[ 2.33 -1.28 -2.34  2.08  2.96  1.68 -0.40  1.30 -1.16]  K
[-5.73 -0.60 -3.94 -3.79  2.91  3.22 -3.45  0.34 -1.47]  B
[-3.74 -1.60 -6.62 -2.03  6.24  4.58 -3.90  1.22 -2.76]  A
[ 8.08  1.14 -0.88 -6.25 -1.28  0.75 -2.73 -1.27 -0.10]  M
[ 4.46 -1.10 -0.98  3.47  2.02  0.55  0.66  1.14 -0.71]  H
[ 5.90  0.32  3.56  3.94 -2.54 -2.82  3.16 -0.09  1.25]  Q
[ 5.30 -0.37  1.75  3.80 -0.72 -1.21  2.03  0.58  3.79]  X
[-8.24  1.14 -0.88 -6.25 -0.85  0.75 -2.73 -1.27 -0.10]  P
gone Q: [ 3.16 -2.82  1.25  3.94 -0.09 -2.54  5.90  0.32]	[3.56]
gone M: [ 8.08 -0.10 -2.73  1.14 -6.25 -0.88  0.75 -1.28]	[-1.27]
which: [ 5.30 -0.37  1.75  3.80 -0.72 -1.21  2.03  0.58]	X
gone A: [-6.62 -2.76  4.58  1.22 -1.60  6.24 -2.03 -3.90]	[-3.74]
gone X: [ 5.30 -1.21 -0.37  3.79  2.03  1.75  0.58 -0.72]	[3.80]

[-1.94 -0.78  0.96 -1.93 -4.96]  L
[ 0.81 -0.78 -2.89 -0.65 -0.67]  R
[ 0.81 -0.78  0.96 -0.65 -0.67]  W
[-0.39 -2.34  3.62 -1.93 -4.96]  E
gone L: [-1.94  0.96 -0.78 -4.96]	[-1.93]
gone W: [-0.65  0.81  0.96 -0.78]	[-0.67]
which: [-0.39 -2.34]	E
which: [-0.39 -2.34  3.62]	E

[ 2.35 -6.68 -6.98  1.82 -5.54 -7.49 -5.12 -7.46]  N
[ 2.38 -4.70 -5.22  1.28 -4.86 -6.53 -4.71 -6.31]  C
[-0.11  5.88  4.70 -1.61  4.69  4.95  3.42  4.57]  U
gone N: [-6.98 -7.49 -6.68 -5.54  1.82 -7.46  2.35]	[-5.12]
gone C: [-5.22 -6.31 -4.86  2.38 -4.71 -6.53  1.28]	[-4.70]
gone C: [-4.86 -6.31  2.38 -4.70 -6.53 -5.22  1.28]	[-4.71]
gone U: [ 3.42  4.95  5.88 -0.11  4.57 -1.61  4.69]	[4.70]

[ 1.16  0.99 -2.86  2.76 -1.57  3.45 -2.74 -2.38 -1.92  0.55  3.33  3.39
 -0.16  1.35  2.02  0.53 -2.19  3.01 -0.92  2.80  1.84 -0.71 -0.08  4.00
  4.05  2.43  2.27  0.86  0.85 -0.95 -1.58 -6.13  1.34 -2.18 -2.91  5.53
 -2.42  3.39 -2.06 -2.92 -0.94  2.01  2.80  2.50  0.06  1.46  2.63 -1.48]  S
[-2.71  1.65  0.65  1.89 -4.05 -1.05 -0.27 -7.15  3.98  0.41 -1.92 -2.42
  0.11  1.37 -3.88 -3.58 -0.03  0.18  1.49 -7.39 -0.14 -0.28  1.92  1.89
  3.20  3.67  0.41  0.42  5.49 -2.54  2.54 -3.70  1.12 -1.83  2.14 -0.71
  0.14 -3.89  3.49 -2.42  0.21  1.81  0.42 -2.70  1.74  1.76 -0.87 -2.53]  F
[ 1.56  0.43  2.39 -4.83 -2.12 -1.43 -1.40  2.21  0.30 -5.63 -2.83  2.17
 -5.49 -2.43 -3.95  4.07 -0.64  3.13 -2.35  1.61  2.70  1.53 -0.33  0.18
 -5.31  3.37 -4.22 -2.63 -0.14  3.71  0.04  0.23 -3.03 -1.31  1.97 -2.83
 -3.64  3.93  2.68  0.07  2.23 -0.86 -0.01  0.24  1.89 -0.80  0.57 -2.62]  D
[ 1.88 -0.88  1.67  1.80 -6.25 -0.29  4.48 -1.11  0.26  2.78  4.62 -0.47
 -5.07  3.59  0.35  2.18  0.83 -0.79  4.00  2.80 -0.71  1.84 -0.92  4.05
 -0.08  2.43 -0.12  3.58 -0.88 -1.53 -5.67  0.25  2.58 -4.65 -2.76 -0.01
  0.70 -2.05  0.28  0.70 -0.82 -4.23 -3.75  2.58  1.84  1.86  2.15  3.50]  J
which: [ 0.99 -2.86  2.76 -1.57  3.45]	S
gone J: [ 0.70  0.28  3.50 -0.12 -0.88  1.84 -5.67  1.84  4.62  3.59 -3.75  2.58
  2.15  0.70  1.80 -2.76  2.78 -4.23  2.18 -6.25 -0.47 -0.08 -0.92 -0.79
  0.26  0.35  1.67  0.83  0.25  2.80 -0.29  4.48  1.88 -2.05  2.58 -1.11
  4.05  2.43  1.86 -1.53 -0.01 -0.71  4.00 -0.88 -4.65 -0.82 -5.07]	[3.58]
gone F: [ 2.14 -0.71  0.18 -2.71  3.20  1.65  0.11  1.92  3.98  0.41 -3.88 -1.05
  1.89 -0.27  3.67 -3.89  1.89 -7.15 -2.54 -0.14  0.41 -0.28 -3.58  1.81
  2.54 -0.03 -2.70 -2.42  1.76  1.37  0.42 -0.87 -2.42  1.74  1.12 -1.83
  3.49  0.42  0.14  0.21  5.49 -4.05 -3.70 -7.39  1.49 -1.92 -2.53]	[0.65]
which: [ 4.00  2.80 -0.71  1.84 -0.92  4.05 -0.08  2.43]	J
gone F: [-2.54  0.42  1.65  1.89 -4.05  0.21 -2.42 -7.39 -2.53  1.92 -0.71  1.81
  0.11  0.18 -3.58  0.14 -0.27 -0.28  2.14  1.89 -7.15  0.65 -0.14 -3.88
  0.41 -1.05 -2.42 -1.92  1.12 -2.71  1.49  5.49  3.67  1.76  3.20 -0.03
 -3.89  0.41 -0.87  1.37  2.54  1.74 -3.70  3.49 -1.83  3.98  0.42]	[-2.70]
gone D: [ 2.39 -1.43 -2.62 -2.83 -5.49 -3.64 -0.14 -4.83  0.23  1.61  1.56 -2.12
  2.68  1.97  2.21  2.23 -4.22 -1.31 -2.63  3.13  0.04  0.43 -2.83 -0.33
 -0.01 -0.80  0.18 -2.35  2.70  3.37 -5.63 -0.64 -5.31  0.07 -0.86  3.93
  0.30 -3.95  4.07  3.71  1.53  0.57  1.89 -3.03 -1.40 -2.43  2.17]	[0.24]

[ 0.66  0.16 -3.14 -2.51 -3.78  2.73 -0.43  2.30  1.09 -1.99  2.61 -3.65
  1.65 -1.40  1.68  0.49 -3.69 -1.05 -2.96  3.43  0.97 -1.22 -2.51  2.01
 -0.74 -1.74  3.81  0.15  7.36 -3.51  3.41 -2.25] -> gonav
[-0.89 -1.09 -2.06 -3.21  3.19  0.12 -0.48 -0.14  3.58 -0.98 -1.85  3.24
  2.85 -3.59  4.02 -0.60 -1.68  0.76  4.58  0.58  1.56 -1.32 -0.22 -3.91
  0.51 -0.29  2.72 -0.89 -0.12 -2.53  2.54  1.62] -> Nubis
[ 1.07  2.18 -1.86 -3.86  4.58 -1.62 -0.38  0.81  2.59 -0.01 -3.93  4.61
  2.00 -4.39  1.97  1.01 -0.96  0.87  4.52  0.12  0.79 -0.41 -0.83 -3.88
  0.90  1.84  0.51 -1.36 -3.20 -2.81  2.25  1.91] -> gitim
[ 1.07  2.18 -1.86  0.14  4.58 -1.62 -0.38  0.81  2.59 -0.01 -3.93  4.61
  2.00 -4.39  0.93  1.01 -0.96  0.87  4.52  0.12  0.79  0.48 -0.83 -3.88
  0.90  1.84  0.51 -1.36 -3.20 -2.81  2.25  1.91] -> Pep
[ 2.06  0.44 -0.09  0.66 -2.48  1.45  0.36  0.43  0.61 -4.82  2.55 -3.29
  5.07 -0.18  1.67 -3.39 -2.69  1.19 -1.04 -2.64 -1.18  0.31 -5.14  1.84
 -1.50 -3.43  3.04  0.89  3.85 -2.56  3.84 -0.84] -> tok
[-3.45  0.23 -0.84 -0.68  1.12 -0.19  0.51  2.29 -1.36 -0.65  1.26 -1.32
  0.51 -2.40  0.83  1.71 -2.71 -0.63 -0.15 -0.23 -1.44 -0.16 -3.67 -2.66
 -2.20 -2.82  2.00  0.50  0.35 -2.54  2.35 -1.85] -> Vot
[-1.18  0.43 -0.76  0.14  2.37 -1.52  0.21  1.49 -2.90 -0.52 -0.60 -1.36
  1.91 -2.17  2.36  1.35 -1.97  0.34 -0.89 -1.11 -1.76 -0.06 -4.66 -2.02
 -1.49 -1.85 -0.22  0.03 -0.94 -0.35  1.95 -0.89] -> mogu
[-0.86  1.52 -1.10 -1.74  2.02 -0.15  0.15  0.31  2.75 -0.66 -0.87  2.31
  1.53 -2.84  1.05 -0.20 -1.11  0.42  3.47 -0.53  0.13 -0.47 -0.91 -3.02
 -0.40 -0.86  2.59 -0.29 -0.61 -2.58  1.79  0.23] -> viluk
[-0.60  1.63 -2.80 -0.20 -1.13  2.42 -0.74  1.50  2.36 -0.68  2.74 -2.80
  1.36 -3.08  3.51 -0.18 -2.80  0.38 -0.63  1.86  0.67 -2.47 -4.36 -0.89
 -1.69 -4.35  5.39 -0.79  6.69 -2.00  2.82 -2.55] -> nonu
[-4.44 -3.82 -0.51 -4.90  0.04 -2.57  1.79  4.03 -8.63 -1.27 -1.12 -2.13
  0.17  0.60 -1.85  5.95 -4.44 -4.11 -4.53  1.88 -2.94  3.09  0.32 -0.80
 -0.76  2.65 -4.41  3.07 -3.97 -3.75  2.27 -1.04] -> veb
[-2.88  0.40 -2.43 -2.99 -1.39  0.72  0.23  3.65 -0.18 -0.46  1.35 -1.82
 -0.33 -2.86 -1.19  3.03 -3.44 -1.57 -1.89  2.47 -0.65 -0.08 -3.20 -0.34
 -1.56 -1.10  2.59  0.25  3.01 -4.74  3.06 -2.93] -> Tife
which: [-0.89 -1.11]	mogu
gone nonu: [-1.69 -3.08 -0.63 -0.74 -2.80 -0.20  2.36 -0.68  6.69  2.82 -2.55 -4.35
 -2.00 -1.13 -4.36  0.67  1.36 -0.18 -2.47  1.86  0.38  1.50 -0.60  2.42
  5.39  3.51 -0.89 -0.79 -2.80  1.63 -2.80]	[2.74]

[-7.20  0.42  6.11 -1.32  1.55 -2.56  3.49  1.85 -6.43  3.49 -7.08 -7.19
 -2.16 -4.46 -3.84]  T
[-5.54  5.39 -4.60  0.17  2.32 -7.52  3.24  5.85  4.77 -7.92 -1.51  0.75
 -5.71  0.08  3.84]  G
[-4.25  1.42 -1.32  1.85 -2.56 -6.43  3.49  1.55  6.11  5.21  5.10  5.90
 -1.09 -6.15  0.78]  Z
which: [ 1.55 -2.56]	T
which: [ 3.49  1.85 -6.43  3.49]	T
gone G: [ 5.85  3.84 -7.52  3.24  5.39  2.32  0.17 -1.51 -5.71 -4.60 -5.54 -7.92
  4.77  0.75]	[0.08]
which: [-1.32  1.85 -2.56 -6.43  3.49  1.55  6.11]	Z
which: [ 3.49  1.85 -6.43]	T
gone T: [-1.32  3.49  0.42 -7.08 -4.46  6.11 -7.20 -6.43 -2.56 -2.16  1.85 -3.84
  1.55  3.49]	[-7.19]
which: [ 3.49  1.85 -6.43  3.49 -7.08 -7.19 -2.16 -4.46 -3.84]	T

[-0.16  7.00  2.18 -7.54 -3.04  0.20 -4.20  1.43]  mez
[-0.07  5.96  2.73 -5.88 -3.23  1.44 -3.11  1.21]  muk
[-3.76 -4.36  8.07  8.61  3.00  0.95  3.95 -3.68]  darim
[ 0.23 -7.10 -3.63  6.66  3.77 -1.88  3.71 -1.38]  tido
[-0.03 -7.76 -3.00  8.13  3.74 -0.43  4.38 -1.49]  fipop
[-1.50  5.86  6.88 -4.17 -2.68  0.83 -2.79 -0.29]  Zeler
[-3.41 -4.38  7.84  8.49  2.94  0.50  3.49 -3.82]  Vos
[-1.07  0.01  4.58 -3.11 -2.08  1.17 -1.98  0.02]  gel
[-2.39  0.43  6.81  2.24  0.28  0.53  0.51 -1.93]  zago
[ 2.83 -1.36 -7.10 -1.74  0.19 -2.49 -0.72  1.13]  Dul
gone gel: [-3.11 -1.07  1.17 -1.98  4.58  0.01 -2.08]	[0.02]
gone zago: [ 0.28  0.51 -1.93  2.24  0.53  0.43  6.81]	[-2.39]
which: [-1.36 -7.10]	Dul
which: [ 4.58 -3.11 -2.08  1.17 -1.98]	gel
which: [ 5.96  2.73 -5.88 -3.23]	muk

